[-30 -39 -19   1  33   2  11 -15  24 -36  -3 -15   7  -2   2   1  32 -30
  30  -2 -47 -13   0  23  20   8 -38 -25 -27] = <199>
[ 22  28  18 -12  20  11 -22  -3  21  25  -7   8 -10  12  -9 -12  22  24
  23  13   7   3 -13 -29 -29 -21  26   1  -4] = <127>
[ 19  20  17 -18  -7   1 -21   9   5  21  -2 -14 -18  -3  10 -13  -5  22
  -1  -2  23   9 -17  20  18 -20  21  12 -18] = <194>
[-17 -18 -20   9  -5  16  10  -5 -33 -15  -2  52  17  23  -4   5 -11 -17
 -18  21 -10  -3   7 -11 -10  10 -15  -6  61] = <209>
[ 14  19  12  14  50  -8   8  -8  32  16   2  -4  15  -5 -22  12  47  12
  44  -5  -7  -5  13 -74 -67   6  18  -6 -14] = <216>
[ -7  -4 -10  89 -11  -9  12   2 -16  -6  35 -20  29 -10  -5  85 -11 -10
 -13 -10   1  -1  93 -16 -14  12  -5   1 -33] = <49>
[ -5   1 -10  26 -51  19   3  -3 -44  -3   8  25  11  23 -11  22 -52  -9
 -53  24   0  -4  29 -28 -27   5  -1  -2  30] = <146>
[-19 -15 -11 -20  38   6  14 -21  33 -23 -19  14   2   8 -18 -21  39 -23
  38   8 -48 -16 -25 -28   4 -21 -22 -26  18] = <102>
[ -9 -10  -5 -51   1  22  -8  -6   3 -11 -25  24 -23  22   4 -45   2 -10
   2  23 -15  -3 -54  21  18  -8 -11  -8  38] = <63>
[ -7 -10  12   1 -10 -14  -9 -10 -20   1 -16  29  -4  93   2 -13  -5 -10
 -11  85  12  -1 -16 -11  -7 -33  -5  35  89] = <19>
[-52  25 -44  46  18 -33  18 -45 -20 -14 -12  -8 -16  22 -27   4  26  -6
  15 -22 -13 -17 -21 -16 -14 -47   6  32  25] = <98>
[-14 -11  -8 -45  26  15   6 -22  22 -17 -33  32  -6  18 -13 -44  25 -16
  25  18 -47 -14 -52 -20 -21   4 -16 -27  46] = <152>
order: [-33  -7  -4 -10  89 -11  -9  12   2 -16  -6  35 -20  29 -10  -5  85 -11
 -10 -13 -10   1  -1  93 -16 -14  12  -5   1]  <49>
order: [-52 -47 -45 -44 -33 -27 -22 -21 -20 -17 -16 -16 -14 -14 -13 -11  -8  -6
   4   6  15  18  18  22  25  25  26  32  46]  <152>
which: [-14 -11  -8 -45  26  15   6 -22  22 -17 -33  32  -6  18 -13 -44  25 -16
  25  18 -47 -14 -52 -20 -21   4 -16 -27  46]  <152>

[-54 -64  20  19]  <146>
[-41 -64  43 -12]  <216>
[-53 -46 -20  51]  <49>
[-64  42 -12 -41]  <199>
[-32 -75 -35   2]  <194>
[-31 -81 -82 -12]  <209>
[  6  25  80 -30]  <152>
[  5 -30  80  25]  <98>
[-40 -68 -32  22]  <63>
[ 22 -40 -69 -30]  <19>
[-28 -41 -63  38]  <102>
[-25 -43  66 -29]  <127>
gone <209>: [-12 -31 -82]  [-81]
order: [-30  25  80   6]  <152>
order: [-64 -41 -12  43]  <216>
which: [-40 -68]  <63>

[-18   4   2  -4 -42  10 -73 -57   0 -16  28  14 -74] -> <98>
[  3  21  66 -21 -56 -25 -34  -1 -29   7  63  10 -32] -> <146>
[-22  20  16 -15 -32   1 -42 -37 -14  12  25   6 -42] -> <19>
[ 19 -31 -53  61  84  62  61  33  90  -5 -61 -11  58] -> <199>
[-29 -56  10 -25 -34  21  66 -32 -21  63   6  -1   3] -> <102>
[ -3  51  31  -4 -36  13 -33 -21   4  34  40   7 -33] -> <152>
[-20 -85 -41 -19  30 -22  15  -4 -36 -69 -40 -74  14] -> <216>
[  3  21  66 -21 -32 -25 -34  -1 -29   7  63  10 -32] -> <49>
gone <102>: [ 66   3 -25  -1   6  63 -21 -34  10 -32 -29  21]  [-56]
which: [-20 -85 -41 -19  30 -22  15  -4 -36 -69 -40 -74  14]  <216>
order: [-32  10  63   7 -29  -1 -34 -25 -56 -21  66  21   3]  <146>
at: [ 10 -25]  <102>, 2
back: [-42   6  25  12 -14 -37 -42   1 -32 -15  16  20]  <19>
which: [ 10 -73]  <98>

[ 33 -11  10 -14  -3   5  16  22  11 -21  16   7 -17  27] : <127>
[  3   4 -33  76  17  34 -57 -21 -35 -31 -42 -22  -8 -12] : <152>
[-17  43 -11   6   7 -46 -53  79  23  -9  27  34  15 -20] : <199>
[ 53 -11   2  -1   1  18  -2  22   7 -38  16   7 -17  27] : <194>
[ 79 -11 -20  43   6  34 -46  23  -9 -53  16   7 -17  27] : <102>
[  1  53  18   2  22  -1 -11  -2  -2 -42  16   7 -17  27] : <63>
[ 53 -11 -20  40   6  34 -46  22  -9 -42  16   7 -17  27] : <98>
[ 57 -11 -22  59   6  38 -66  22 -14 -47   5   6 -17  27] : <19>
[ 92 -33  40 -64 -33   6  33  75  56 -42  78  49 -30  75] : <146>
[ 53 -11 -20  43   6  34 -46  22  -9 -42  14   7 -17  27] : <49>
[  6 -14 -11  37  22  59 -66  57  27 -17 -22   5 -47   6] : <209>
order: [  7 -17  27  53 -11 -20  43   6  34 -46  22  -9 -42  14]  <49>
order: [ 27 -17   6   5 -47 -14  22 -66  38   6  59 -22 -11  57]  <19>
order: [-53 -46 -20 -17 -11  -9   6   7  16  23  27  34  43  79]  <102>
which: [ 53 -11   2  -1   1  18  -2  22]  <194>
gone <19>: [ 22 -14 -22   6 -11 -47  59 -66  38 -17   6  27   5]  [57]
back: [-47 -14  22 -66  38   6  59]  <19>
which: [ 53 -11 -20  40   6  34 -46  22  -9 -42  16   7 -17  27]  <98>

[-51 -12 -39  15 -17 -62 -85 -45 -58  -7]  <127>
[ 16 -27 -52  -5  -6   1  -2  -9 -95 -30]  <49>
[-52  -2 -74  -2  -5   1  -6 -39 -53 -48]  <19>
[-95 -29  45 -26 -29   3  26  16  78  22]  <146>
[-95   3 -29  17  78  22  45 -26 -29  26]  <63>
[ -4  -2 -42  40 -50 -20 -49 -19 -68 -32]  <216>
at: [-95 -30]  <49>, 8
gone <146>: [-29  26  45 -26  78  22   3 -95 -29]  [16]
gone <216>: [ -4 -42 -49 -50  40 -68 -20  -2 -19]  [-32]
at: [-5 -6  1 -2]  <49>, 3
which: [-27 -52  -5  -6   1  -2  -9 -95]  <49>
gone <216>: [-50  -2  40 -32 -19  -4 -68 -20 -42]  [-49]
order: [-29  45 -26 -29   3  26  16  78  22 -95]  <146>

